In the rows, zero is written as 128.
The rows of R fall into a few groups, and each row is roughly a mix of its group's hidden directions.
R, 98 rows:
[[164 145 160 129  86 138 144 123 112 143]
 [109 135 127  77 118 117 121 120 134 171]
 [153 104 162 106 112  88 106 131 121 126]
 [119 122  72 133 122 139 113 145 163 121]
 [167 101 122 144 144 144 135 107  86 136]
 [125 160 116 168  88 116 141 141 149 130]
 [ 90 159 136 111 107 118 119 147 166 119]
 [110 127 128 181 108 122 120 118 128  89]
 [159 140 153 120  93 149 126 117  94 151]
 [101 130 116 161 173 155 110 121 140 125]
 [158 115 143 175 141 143 131 117 116  94]
 [ 88 157 135 105 111 128 120 144 167 119]
 [139  94 126 152 135 148 104 104 105  92]
 [109 129  94 141 157 171 152 140 140 133]
 [112 118 141  72 146 126 120 125  94 138]
 [158  87 139  95 146 135 128 104 113 110]
 [129 109 108  89 144 166 119 109 112 152]
 [175 115 146 144  90 109 125 115 138 114]
 [138 100 159 134 124  88  91 129 128 111]
 [122 167 120 171 110 122 150 151 148 136]
 [112 100  97 141 179 115 120 131 131 114]
 [ 83 126 129 129 153 119 102 139 163 107]
 [ 98 148 129 156 120  90 120 139 153  99]
 [ 82 130 123 121 154 120  99 151 156 115]
 [141  90 125 101 148 148 115  92 113 107]
 [ 92 133  91 137 157 161 135 133 147 139]
 [124 157 140 100 124 110 162 148 129 168]
 [143 138 157 159 112 144  89 106 105 119]
 [ 93 140 124 169 102 131 133 155 102 120]
 [173 113 114  96 143 144 140 122 136 161]
 [134 118 165 104 123  96  93 114 102 123]
 [117 107 152 116 122  87  80 132 129 129]
 [123 111  82 131 171 142 142 129 123 105]
 [128 145 114  86 135 123 150 146 143 172]
 [169 137 153 130  94 148 143 117 101 143]
 [102 131 131 101 104  74 127 144 120 122]
 [ 88 116 130 110 161 135  91 136 152 130]
 [103 149 146  86 118 109 122 133 139 166]
 [161 141 162 118  86 137 146 123 123 152]
 [127 101 137 119 135  86 113 103 121  87]
 [144 130 145 163 115  85 129 152 157 124]
 [ 88 153 145 123 108 107 109 137 165 120]
 [164 104 119 155 143 124 130 113  83 132]
 [116 138 100 150 160 157 150 143 159 145]
 [116 132  96  82 150 134 149 132 127 159]
 [135 135 138 165 113  74 142 139 140 119]
 [106 151  95 151 132 140 161 152 154 140]
 [168 105 159 101 117 126 122 132  95 139]
 [143  88 122 101 154 147 133 102 113 101]
 [145 128 129 129 160 181 119  97 122 140]
 [136 144 153 133 127 127 169 148  89 154]
 [115 139  89 143 141 177 143 110 138 129]
 [145  91  92 136 123 145  95 121 138 102]
 [105 139  95  94 155 142 144 148 127 155]
 [100 153 112 127  90 100 143 125 153 151]
 [175  95 156 108 124 104 130 138 135 133]
 [153  94 142  85 134 134 113 102 107 123]
 [150 143 165 125  82 122 126 117 118 156]
 [146 105 136 121  80  95 103 121 139 119]
 [104 155 153 141 120 113 139 178 113 118]
 [ 93 138 155 119 147 100  92 142 106 136]
 [ 89 152 139 109 115 119 119 146 173 122]
 [109 154 128 144 112 112 113 121 184 131]
 [130 121 135 179 139 141 115 127 124  83]
 [ 89 130 121 146 147  95 102 147 149 107]
 [130 105  85 118 172 149 140 132 116 122]
 [126 136  89 127 118 173 153 100 124 116]
 [140  91 118 126 122 122 123  88 106  90]
 [167 122 164 159 107 109 150 119 128 135]
 [ 82 126 139 130 143 109  94 128 162 118]
 [155 108 166 148 114 119 110 111 113  95]
 [144 109  89 160 109 135 130  93 145 117]
 [138 116 164 163 109 122 114  99 107 103]
 [150 102 132 146 159 154 124 120  99  93]
 [127 142 141  82 124 117 145 135 120 176]
 [118 148 137  83 121 112 131 130 147 173]
 [135 106 156 130 119  79  91 131 139 122]
 [137 121  90  97 139 168 142 117 103 136]
 [140  96  99 114 170 155 127 126 106 137]
 [119 142  95 162 138 155 159 142 156 130]
 [164 110 110 138 140 154 148 105  90 125]
 [142 145 160 163 100  96 144 135 142 116]
 [122 145 122  80 147 127 130 136 152 168]
 [149 123 161 116 105  95 106 105 105 110]
 [102 156 108 170 111 128 137 154 152 136]
 [160  91 112 138 117 145  90 138 130 105]
 [106 180 111 147 120 147 157 130 116 133]
 [ 91 144  85 151 141 139 143 120 151 117]
 [146 104 149 146 152 149 118 121  91  97]
 [145 144 172 128  88 131 111 127 110 152]
 [170  90 151 108 125 110 129 116 117 105]
 [139 111 139 173 114 125 127 107 110  87]
 [120 154 137 106 110 103 126 126 170 164]
 [112 151 113 156 102 116 121 122 178 138]
 [ 89 116 113  98 160 142  99 134 146 133]
 [126 137 112 124 120 103 127  94 183 122]
 [ 89 121 143 144 147 104  86 129 148 116]
 [144  88 148  89 142 121 112 112 105 113]]

Here is one row of each group, with its name. Which group are the others in?
[118 122 100 148 109 122  97 131 170  99]	Y
[ 91 150 134 119 117  98 114 156 163 126]	E
[110 144 108 131  99  87 154 151 151 127]	D

[112 144  88 143 141 165 164 126 139 126]	D
[104 102 100 125 179 137 110 130 132 115]	E
[134  93 128  89 127 127 117  99  90 124]	Y
[122 133 153 177  97 112 117 115 132 102]	Y
[149 104 126 165 145 156 126 124 102  95]	Y
[141 146 159 146  90 119 158 113 153 114]	E
[161 124 130 107 100 119 156 144 110 167]	Y
[ 87 149 139 147 106 106 107 111 157 116]	Y
[152 147 147 109  86 145 162 117 139 140]	E
